128 stands for zero in the data rows.
Some points:
[139 149 163 148 195 112 172  80 184 114 121 149 105 179 145 127 198 100
  97  93 157 123 135  73 101 107 124 154 178  73 140 136 161  41 148 145
 189 149 113  95 146 144 115 119 128 156 138 132 110 142 141 121 151 105
 145 136 118 135 171 108 112 157 103 158]
[130  92 107 160 128 115 129 109 129 152 160 141 143 143 108 131 164  72
 137 160  64 119 140 161 110 127 119  91 121 118 176 173 125 114  78 124
 157 126 185 102 187 108 167 122  61 129  66  80 112 139  92 144  97 108
 103 138  93 184 165 148 144 146 151  91]
[142 193 101 123 160 183 193 143 107 102 158 122 180 134 110  89 122 128
 161  95 108 147 106  84 170 145 121  93 104 110 170 127 152 175  76 159
 124 151 115 150  93 141 172 135  86 145 157 175  93 151  72  88 155 107
 104 196 132 123 130 106 142 162 141 126]
[116 157 106  36 151 147 158  96  20 102 133 150 184 106  82 144 154 128
 125 146 102 134 177 211 139  98 117 138 105 105 142 128 167  75 157 118
 146 104  92 120 135 110 163  99 100 135 143 147 136  58 127  80 145 145
 127  53 143 119 122  98 133 123 140 149]
[159 149  56 163 171 119 164 135  58 116 147 181 142  95 160 119 139 122
  85  74 153 104 122 185 167  87 184 142  84 112 123 134 125 179 107 125
 128 127 184 123 158 129 103 142 116  31 174 158 162 113 126 171 148 128
 122 101  90 118 159 116 106 141  89 154]
[118  67 139 117 105 155 129 118 139 147 165 160 132  86  97 123  92 136
  61 148  72  94 139 135 189  70 169 130 171  95 150 107 136 143 121 131
 160 215 110 127 103 174 140 147 114 103 173 133 121  94  70 106 142 211
 197 120  98 115 131 134 105 138 119 102]
[ 48 134 139  83 164 112 120 150 176 117 148 118 119 118 106 108 166  60
 152 138 106 132 120 127 171 102 197 221 126 170 135 118 106 171 144 103
 100  79 135 147 135 111 148 107  76 172 147 176 113 135 109 116 161 105
 137  91  88 110 140 141  91  96  77  95]
[ 88 172 108 137  94 210  96 109 158  98 109 153 194 158 112 104 172 110
 136 168 155 135 122 185 106 151 139 103 143 173  67  95  77 116 101 150
 187 119 145 136 124 126  96 144 121  85 130 126 105 131 132  94 131 150
 156 143  90  67 187 124 152 128 115 135]
[127 113 127  84 121 110 133 141 125 139 163 106 159 168 159 122 105 161
 123 141 143 127 132  95 110 118 192 109 113 149 152 114 129 121 115 197
 106  66 236 107 115 158 140 115 154 148 100 140  77 143 134 114  95 173
 188  90 181 117 161  98 155 162  82 119]
[154 136 108  90 133 146 157 168 127 130 155 135  86 146  88 132  97 118
  99 164 150 121 144 102  47 120  28 119  95 159 191  99 113 152 150 166
 145  94 145 117 138 130 146 111 139 154 182  87 137 126 134 170 129 146
 137 131  84  48 158 155  86 108 122 100]
[100 184 146 157 142  99 158 103  80 173 109 117  41 145  99 183 138 112
 124 128  90 108 147 110 112 145 132 140 165 216 118 140  96 167  76 148
  97 148 145 155 130 186 123  77 161 131 131 101 116 114 129  86 131 135
 151 122  98 112 140  99 155 134 175 176]
[160 155 104 114 125 147 120 135 169 189  78  96 119  93 177  91 136 105
 101 159 107 111 100 121 152 129 111 126 104 159  89 132 131 153 161 101
 178 117 126 100 155 170 181 139 159 156 127  59 118 149 105 142 115 135
  84 116 138 101 113  12 126 116  89 161]
[126 142 115 129 135  74 121 171 151 125 102 143 141 133  69 131 111 135
  79 131 117 162 140 102  89 220 162 111 141 163 137 116 178 169 149  94
 171 131 153 141  58 107 118 122  97  84 105  96 136 137 185 151 182 133
 151 128 145 160 137  77 109 119 162 108]
[111  45  79 123 163 107 109 100 124  88  93 104 149 104 106 111  93 101
 139 161  94  84 122 103  98 103 146 145 138 165 133 144 139 108  81 178
 117  89  57 164 109 147  77 145 187 113 129  88 139 146 165 143 149 123
  71 134 128 116 118 110 146 182 121  90]
[105  92 139 189 148 102 141 160 177 162  63 112 157 146 140 187 135 191
 154 121 105  78 122 117 102 157 110 143  66 146 129 137 123  99 183 175
 135 141 115 139 112 155 154 123  83  88 120 200 149  91 116 131 132 156
  76 122 114 117 113 130 152 104 116 111]
[170 114 121 107 131 117 109  91 136 101 125  67 126  72 112 154 103 134
 170 102  88 144 124 137  96 155 104 156 153  87 131 191 143 113 180  88
 102 115 140 164 115 180 136 139 107  76 124 133 158 215 120 155 131 117
 182 143 145  55 147 163 185  97 111 179]
[111 181 145  91  91  52 134  30 116 149 106 150 125  98 122 145 141 186
 157 187 159 100  81  80 143 152  98 125 120  71  94 155 122 134  89 113
 121 121 143 162 160 119 133 188 133 132 148 179 195 156 161 144 136 140
 144 127 131 129 108 114 143 100 132  32]
[124 113 135 193 114  93 126  66 143 113 111 128 121 125 127 152  92 101
  95 178  97 214 132 147 142 122 136 149  76  90  92  89 149 119 160 153
 140  92 145 169 128  84  90  89 163 133 162 190 136 177  91 163  75 155
 120 178 131 120  82 111 142 109 172 144]
[171 156 135 140  94 187 135 112 145 172 121  85  88  75  72 151  73 170
 134 139 112 136  77 132  85 101 148 175 124 118 106 107 183 126 156 159
 125 137 164  85 114  87  63 189  99 143 106 140 130 103 162  83 106  61
 107 109 110 147 103 129 138 137 124 129]
[170 140 182 150  93  89 132 138 105 168 180 126 176 149 186 101 130  77
 140 131 118 160 106 150  45 132 136 163 133 128 111 112 141 154 127 107
 138 109  96 116  60 169 145 155 175 118 150 127 186  94 112  96 130  92
 114 140 128 168 140 175 163  95 124  97]
[ 71 137 115 104 139 150  58 166 122 185 164 108 123 111 139 136 128 164
  92  79 191 152 145  77 136 110 126 161  81 104 112 169 146  99  95 150
 169  97 104 146 104 107 133 104 126 117  90  77 189 167 119  80  91 159
 108 148  95 160 120 152 115 116 167 147]
[146 102 175  84 139 126 137 125 149 173  80 116 132 184 100  74 137 157
 150  83 131  96 173 170 160 167 123 110 136  90 108 106 153 170 127 183
 103 119 105 182 160 156  88 135 148 111 145  70 102 130 102 138  73  81
 115 105 167 159 160 151 104  83 150 123]
[ 90  97 152 141  58 138 188  89 137 138 101 149  96 101 157 110 105  68
 190  75 150 143 110 118 147 117  89  96 137 141 151 119  93 122 137 147
 165  84 133 128 104 153 118 111  82 102  79 112 148 103 158 127 130 119
 148 125 177 140  84 147  52 147 121 166]
[144 163  70 130 114 127 152 122 171 135 128 124 115 177 156  98 153 168
  48 134 110 170 121 148 117 110 125 136 144 145 138 108 103 101  82 134
  86 141  60 118 157 148 162 156 130 115  78 141  90 147 163 150 129 108
 144 108 148 126  48 195 116 107 156 138]
[133 134 125 144 163 178 169 147 111 149 124 112 131  77 223 152 178 143
 138 154 161 108 149 140  84 145 163 138 174 130 141 117 135 165 176  88
 115 120 116 167 174 101 100 122 120 173 107 101 101 129 132 142 121 177
 132 176 171 145 116 170 108 182 183 100]
[114 107 160 132 116 194 137 100 140 110 153 175 155 148 175 162  60 142
 107 125 155  82 124 125 155 222 134 120 181 140 144 100 170 119  84 112
 103 112 133 125 153 111 152 113 146 197 123 120 155 122 141 155 152 111
 104 116  96 142 100 167 137 100 109 198]
[102  95 128  96 129 145  75 146 120 130 136 108  94 122 177 143 177  81
 161 137 137 119 151  65 144 122  90  65 121 139  82 105 201 155 118 128
 116 134 109  69 112 100 160 137 128  78 166 161  68 106 156 175 114 108
 167  97 114 160  95 161 155 141 163 152]
[133 128 114 170 113 119 114 182 110 104  91 151 153 113  90 131 119 108
 127 138 149 140 156 104 136 130  90 116 131 112  93 146 174 147  98  87
 115 148 115  39 199 151  75  77 147 151 109 160 113 169  78  75 162 145
 125 102 185 125 121 185  89 118  88 105]
[103 152 199 135 110 114 114 191 128  68 142 118 137 121 101  66 145 139
 125 153 142  65  92 157 129  98  89 155 141  91 167 132 103 105 132 105
  94 139 188 121 153 107 139 107 160  85 147 103  93 120 144 124 161 151
 102 167 129 183  61 137 157 132 124 182]
[102 171 127 138 139  91  93 137 125  91 128 133  72 121 184  94  68 185
 146 123  72 122 206 132 127  89 129  72 150 123 111  93  85 131 138 104
 149 152 100 140 137  46 159 136 120 140 132 131 133 125 149  94 123 110
 114 152 173 140 179 161 125 142  66 145]
[150 105 110 107 167 123 122 142 165  69 151 103  74 170 100 158 127 133
 144 105 188 116  92 184 121 138 156  55 150  77 117 138  44 179 145 100
 143 138 108  89 106 115 128  80 147 154  98 141 172 122  95 131  90 112
 138  94 108 143  59 115 146 176 124 111]
[181 117 143 150 113 105  45 171  72  90 126 136  97 163 143  85 141 150
 179 165 156 136 115 119 186 106 134 123 147 127 147  93 143  94 165 114
 114 165 137 166 122 162 131 141 144 159  29 160 149 102 136 157 133 104
 108 134  87  96 156 102  75 149 173 139]
[174  84 159 148  97 134  52 111 107 159 104 122 135 127 104 152 180 125
 105  42 135 150 156 157 155 155 125 114 104 144 175 101  62  94 138 115
  36 137 124  90 108  83 136 166 140 168 168 130 140 163 161 108 148 126
 125 164 136 119 126  97 115 167 119 104]
[136  85  92  99 125 139 128 144 126 114 156 114 115 156 123 163 132 130
 176  76 138 210  72  96 142 109 138 120 147 172 130 158 100  77 133 101
 112 201 130 144 155  91  91 140 153 134 137 105 146  49 115 160 129 160
  93 164 178 135 145  95 162  27 119 113]
[130 122 155 169  98 118 161 155 128 109 149 166 161 114 135 153  68 140
 121 126 167 139 128 128 166 123  92 165  74 136  79 239  70  93 156  76
  91 160  73 135  60 112  96 149 130 165 158 103  51 112 147 167  83  82
 139 110 130 146 183  97 140 139 153 101]
These points spread out most along one direction. Take the direction at right angles to it along which they spread out most. Go by this last direction. How far along it is each point below, from 0 to 99? 50 is the average, and the first point above lies past it. One standard deviation of the points above along it is 16.
[103 152 199 135 110 114 114 191 128  68 142 118 137 121 101  66 145 139
 125 153 142  65  92 157 129  98  89 155 141  91 167 132 103 105 132 105
  94 139 188 121 153 107 139 107 160  85 147 103  93 120 144 124 161 151
 102 167 129 183  61 137 157 132 124 182] 70
[111 181 145  91  91  52 134  30 116 149 106 150 125  98 122 145 141 186
 157 187 159 100  81  80 143 152  98 125 120  71  94 155 122 134  89 113
 121 121 143 162 160 119 133 188 133 132 148 179 195 156 161 144 136 140
 144 127 131 129 108 114 143 100 132  32] 20
[160 155 104 114 125 147 120 135 169 189  78  96 119  93 177  91 136 105
 101 159 107 111 100 121 152 129 111 126 104 159  89 132 131 153 161 101
 178 117 126 100 155 170 181 139 159 156 127  59 118 149 105 142 115 135
  84 116 138 101 113  12 126 116  89 161] 44
[170 140 182 150  93  89 132 138 105 168 180 126 176 149 186 101 130  77
 140 131 118 160 106 150  45 132 136 163 133 128 111 112 141 154 127 107
 138 109  96 116  60 169 145 155 175 118 150 127 186  94 112  96 130  92
 114 140 128 168 140 175 163  95 124  97] 43
[102 171 127 138 139  91  93 137 125  91 128 133  72 121 184  94  68 185
 146 123  72 122 206 132 127  89 129  72 150 123 111  93  85 131 138 104
 149 152 100 140 137  46 159 136 120 140 132 131 133 125 149  94 123 110
 114 152 173 140 179 161 125 142  66 145] 71
[136  85  92  99 125 139 128 144 126 114 156 114 115 156 123 163 132 130
 176  76 138 210  72  96 142 109 138 120 147 172 130 158 100  77 133 101
 112 201 130 144 155  91  91 140 153 134 137 105 146  49 115 160 129 160
  93 164 178 135 145  95 162  27 119 113] 54
[130 122 155 169  98 118 161 155 128 109 149 166 161 114 135 153  68 140
 121 126 167 139 128 128 166 123  92 165  74 136  79 239  70  93 156  76
  91 160  73 135  60 112  96 149 130 165 158 103  51 112 147 167  83  82
 139 110 130 146 183  97 140 139 153 101] 45
[174  84 159 148  97 134  52 111 107 159 104 122 135 127 104 152 180 125
 105  42 135 150 156 157 155 155 125 114 104 144 175 101  62  94 138 115
  36 137 124  90 108  83 136 166 140 168 168 130 140 163 161 108 148 126
 125 164 136 119 126  97 115 167 119 104] 62
[126 142 115 129 135  74 121 171 151 125 102 143 141 133  69 131 111 135
  79 131 117 162 140 102  89 220 162 111 141 163 137 116 178 169 149  94
 171 131 153 141  58 107 118 122  97  84 105  96 136 137 185 151 182 133
 151 128 145 160 137  77 109 119 162 108] 38
[142 193 101 123 160 183 193 143 107 102 158 122 180 134 110  89 122 128
 161  95 108 147 106  84 170 145 121  93 104 110 170 127 152 175  76 159
 124 151 115 150  93 141 172 135  86 145 157 175  93 151  72  88 155 107
 104 196 132 123 130 106 142 162 141 126] 46
[127 113 127  84 121 110 133 141 125 139 163 106 159 168 159 122 105 161
 123 141 143 127 132  95 110 118 192 109 113 149 152 114 129 121 115 197
 106  66 236 107 115 158 140 115 154 148 100 140  77 143 134 114  95 173
 188  90 181 117 161  98 155 162  82 119] 46
[154 136 108  90 133 146 157 168 127 130 155 135  86 146  88 132  97 118
  99 164 150 121 144 102  47 120  28 119  95 159 191  99 113 152 150 166
 145  94 145 117 138 130 146 111 139 154 182  87 137 126 134 170 129 146
 137 131  84  48 158 155  86 108 122 100] 44
